0: [ 63   9 113  -3  35  -2 -10   4  20 -25  31 -21 -50  11 -15 -69 -13  26
  13  -4 -43  54  58   0   8  -3 -20 -69  58   4  -4  15   5 -29  31  70
  95  11  18 -47  10 -84  54 -12  72  31 -29  -1 -32  17   7]
1: [-45 -13  33  -4 -23  -9  26   0 -15  25   2  -9  -6  -8 -14  10  -1   0
 -12 -35 -66  41  29  35  -2  28  15  -5 -22  33  15  -5 -20 -10  13  48
  32  44  16 -31  29  -1 -19 -23  -6 -25 -28   2 -30   9  53]
2: [ 24  48   3  -6  -7 -25 -34  -9  50 -21  26  35  38  28   0   1 -12   1
  -2  11  78 -32 -38 -19 -57 -32  -9   8   3 -24 -20 -12  20  18  -8   3
  25  23  10  16 -13 -30 -16 -46   9 -12  47   0 -30   6   9]
3: [ 12 -39 -80  26   2 -45  29   8  16  34  17  13  -3 -20  48  12  -9 -36
   0   3 -17   3 -12  26 -38  19   3  28 -44  15  18  -2  39  15 -20  19
  -4  -6  32 -24 -23  37 -16  -1  18 -12  18  43  18 -15   0]
4: [-88  73   0 -24   1 -14 -46 -13  59 -25 -16  -6 -10 -39   5 -65 -47 -28
 -24 -15  31   7 -22 -29 -26 -23  26  49 -10 -42 -23 -26  60  43 -32 -36
 -52  16  -7  59   3 -59  46 -27 -63 -48   9  47  25 -18 -37]
5: [ 82 -26  46  -9  15 -52  -2  48  35  -7  45  -9  15  54  28  40  -5  33
  30  18 -48 -30  33  25  -3  -8 -52 -56  73  32 -24  70   5 -36  34  54
  65 -61 -21 -55 -35 -21 -10  37 117  53   2 -14  -1  39  24]
6: [-73 -22 -10  37 -38 -67 -79 -41  31  -7 -20  77  59  21  45 -14 -37 -30
 -21 -34  45 -45 -35 -53 -36 -33  12  69 -72 -50 -35 -44  38  57 -95 -63
 -31 -15 -32 124  17   0 -55 -64 -60  -4  30 -11 -25 -14 -61]
7: [ 46   1 -48  18  -3  20  42  40  -1  -4 -20  -4   3  17 -11  41  28  29
  27  -2 -39 -12   0  14 -30  23 -18 -38   0  37 -30  31 -23 -47  26   0
 -12 -45  30 -64  21  36   1  12  20   1  20 -40   2   2 -26]
8: [ 32 -16  12  -6 -11 -36 -16 -12  55   0   9  -2  33  11  15 -22  19   2
  24  24  -1 -37  -6  26 -22  18  23 -13  -3 -26  -4   7  15 -23  -3  57
  45 -35  13   3 -18   0  -6 -28  50  30   2  -2 -20  14  29]
9: [-37   0  30  14 -19   7  10 -45   1  13  30 -17 -25 -14   2  25  -7 -47
 -10  12 -34   3  16 -10  16  -1 -18  20 -25  20  17   7 -14 -13   7  -5
 -43   5  16  -3  27 -20  37  26  -8 -17  -6   9  -4  13  19]
10: [ 33 -18  -7   2  31   5   8  16  -7  27  24 -39  -8  11 -17  55  36 -30
  24   9 -21  21  20   8 -24  -5 -37 -20  84  25  20  12 -17 -18  20  56
   1  -2  18 -49 -45  37  17  46  54   7  -4 -15  24  30  78]
11: [  50  -31   55   28   -4  -62   69   44   58   27   50  -57  -39   50
   -1   29   12  -33   28   29 -127   46   37    8  -18   13  -36  -41
  -10   -3   25   20  -58  -16   19  104   10   47   -3  -51   27   -4
   21   11   70   26  -36    6  -31   21   39]
12: [ -4 -22 -77 -19   6  37 -17  17 -32   1 -35  29  25   1 -34  15 -19 -22
 -45  35  31 -32 -26  -8  42 -14  -1  19  -5 -11  10  -6 -17  21 -19 -51
 -51   7   8  -2  10  37 -27  -7 -32 -38  -3 -24  12  -3 -26]
13: [ 15  29  64  11  -8 -16  11   0   0 -11 -10 -35  31  21  -1  -6 -27 -17
  -6 -30 -29  29  26 -22   9  27  18 -42  21 -11 -44  12 -16 -28 -12  34
  58  21 -22  38  57 -64  38 -24  55  22   1 -17 -30  57 -32]
14: [-34  11 -32  13 -26 -19  44 -27   2  29  -3  -4  28 -26 -12 -22 -48  -3
   0   4  -9 -10 -33  -4  -8   4   3  46 -42  22   8  -7 -18  59 -42 -28
 -47   7 -21  49  22  30 -42  17 -27 -15   9  13 -21 -24  -9]
15: [-29  -3  20  11  -4 -34 -40 -25 -35   7 -25  46  25  55  67 -11 -41  24
  30 -16  40 -49 -58 -29 -61  -9  28  46 -17 -52  25 -30  39  14 -10 -37
  -2 -13 -44  53   0  12 -48 -21 -10   7  68  18 -36 -10 -19]
16: [-25  21 -32   6 -25  10  21  10 -46  11 -16 -12  20 -18  -6  -9  26   0
 -13  -8 -16 -28 -14  -6  22 -11  18  37 -42  19   2  21  -5  22 -23  18
  -9  34  10   0  -5  -2 -29 -17 -82 -27  -2  37  21   0   2]

[-22   1  18  19   7 -40  17 -11  43  11 -36 -20  37   4   3 -58 -45  -9
   2   5  12 -32  -5 -50 -43 -21  46  20 -20 -18 -25 -31  24  74 -56 -67
  28  38   0  83 -16   2 -20 -25 -40 -13   9  -6 -29 -25 -28] >> 14
[ 18  -1 -15  16  17 -16 -28 -23 -28 -54 -36  43  32  21  64  19 -27   5
 -28 -11  60 -52 -40 -34 -25   4   2  33 -18 -14  28   5  63 -29  -1 -36
   0 -30  -5  10 -54  26 -54  -3 -46 -11  33 -23  -4 -28 -11] >> 15
[ 40  -3  48  32   7  46  22  30 -38 -26  30 -40 -61   8 -43  43  51  -4
  -2  70 -39  66  43  39  39   9 -76 -68  59  29  -8  48 -42 -69  81  86
  41 -13  -5 -54  33 -46  74   1 124  54 -21 -31 -18  18  28] >> 0
[ 79  -2 -72   7  47  33 -42  54 -17 -47   9  71  45  52 108  45  41  53
 -32  26  42 -34 -45   9  -5   2 -62  17  76  18 -20  -2  53 -45  43 -18
  19 -64  -2 -43 -67  55  15  -8  56  29  39 -37  27  -1  11] >> 7
[ -4 -18  72  24   5  -7  20  22  40 -33  28 -65 -38   6  -8 -54   9  24
  27  40 -20  49  58 -18  39 -23 -20 -55  19 -39  -4 -25 -14 -22  42  27
  46 -21 -14   4  15 -61  56  -2  71 -16 -22 -15   3  10  13] >> 0
[-39   1  62  17 -12 -73  29 -13  98  -9  36 -35   7   3 -58 -35 -63   9
  34  40 -79  36  72 -47 -59   5  30  17 -79 -23  52 -25  -4  89 -96  45
   0  51  -2  88  55 -39 -26   8  24 -34 -11  77 -22   0  -2] >> 14
[  50   30  -86  -66   41   74  -65   23  -70  -19    2   -6   13   -3
   21   12   75   25  -28  -19   68   -5  -23   52   14   -8  -61  -84
  127   -7  -30   52   82  -82   53  -12   37  -65   60 -115  -60  -11
   30   16   22   43   38  -68   34    4  -20] >> 7
[-38  43 -29 -35  70  22 -41 -18 -12 -43  23  42 -50  -9  -8 -67  -7  30
 -27 -23   8 -22 -14  -9  44 -13 -22   1  55  -6 -55 -21  13  31  14 -53
  -7  -2  26 -11 -32 -23   4 -23 -35  13  -7 -26  27   5   9] >> 12
[-36   6  70  -5 -14   2 -15  -5  40 -29  -3  -1  13 -41   5 -84 -26   3
   3 -32   1  -5  11 -41  -5  22  40   6   6 -29  -8  10  18  52 -30 -50
 -14  40 -18  92  53 -41  35 -17 -23  -3 -39  40   3 -37 -13] >> 4
[-33   3 -92 -26 -36  30  27  -3 -52  51 -36  13   3   1 -27  28  40   8
 -34 -22  15 -31 -23  33  37  16  27  11   5  32  35  33 -26  23  30 -13
 -50 -28  24  12  19  24 -20  11 -19 -16   2 -39  40  -1 -21] >> 12
[ 54 -36  64  35  -3  44  12   3 -21  23  37 -43 -39 -14 -37  35  46 -19
  19   9 -27  43  47  26   4   4 -70 -48  51  19  36  35 -68 -40  44  54
  65  -8  24 -81   3  40  53  56 104  45 -37  -3   6  24  63] >> 10
[-52   1 -94 -39   8  21  22  10 -25  10 -14  14  28   9 -26  27   6 -35
  17  18  43   2 -17  38 -34   9  -6  34 -29  -8  31 -17 -13  10 -25 -17
 -58 -36  27   0 -16  32 -28  25 -20 -33  -7   7  42 -36 -15] >> 12
[ 27  -6  30  21 -19   7  10 -27  16  29  11 -41   2 -17   7   4 -11 -10
   7  51 -15 -15  38  17  37  -3 -36  15  -1  50  18  -3 -34  -1   6 -14
 -15   4 -11 -40   7  65  -4  -6  22 -31  -7  18 -25  -5   6] >> 9
[ 42  19  34 -31  57  -8 -29  12 -18 -46  -3 -18 -26  47  -4 -40  45   4
   5 -14  76   8 -35  38  11   1   8 -38  72  -5 -29 -11  46 -35  51 -46
  11 -33  13 -23 -22 -35  -2  12  24  20   9 -55  44  19  -7] >> 8
[ 36 -11 -48 -23  10 -15 -28  12  12 -14  -5  80  32  46  62  29  -3   7
  10  -4  36 -40 -34  -3 -29 -26 -20  10   1 -18 -31 -27  56 -29 -10  -5
  33   3   6  10 -74  26 -50   1 -20  29  18 -18  41 -19  -7] >> 2
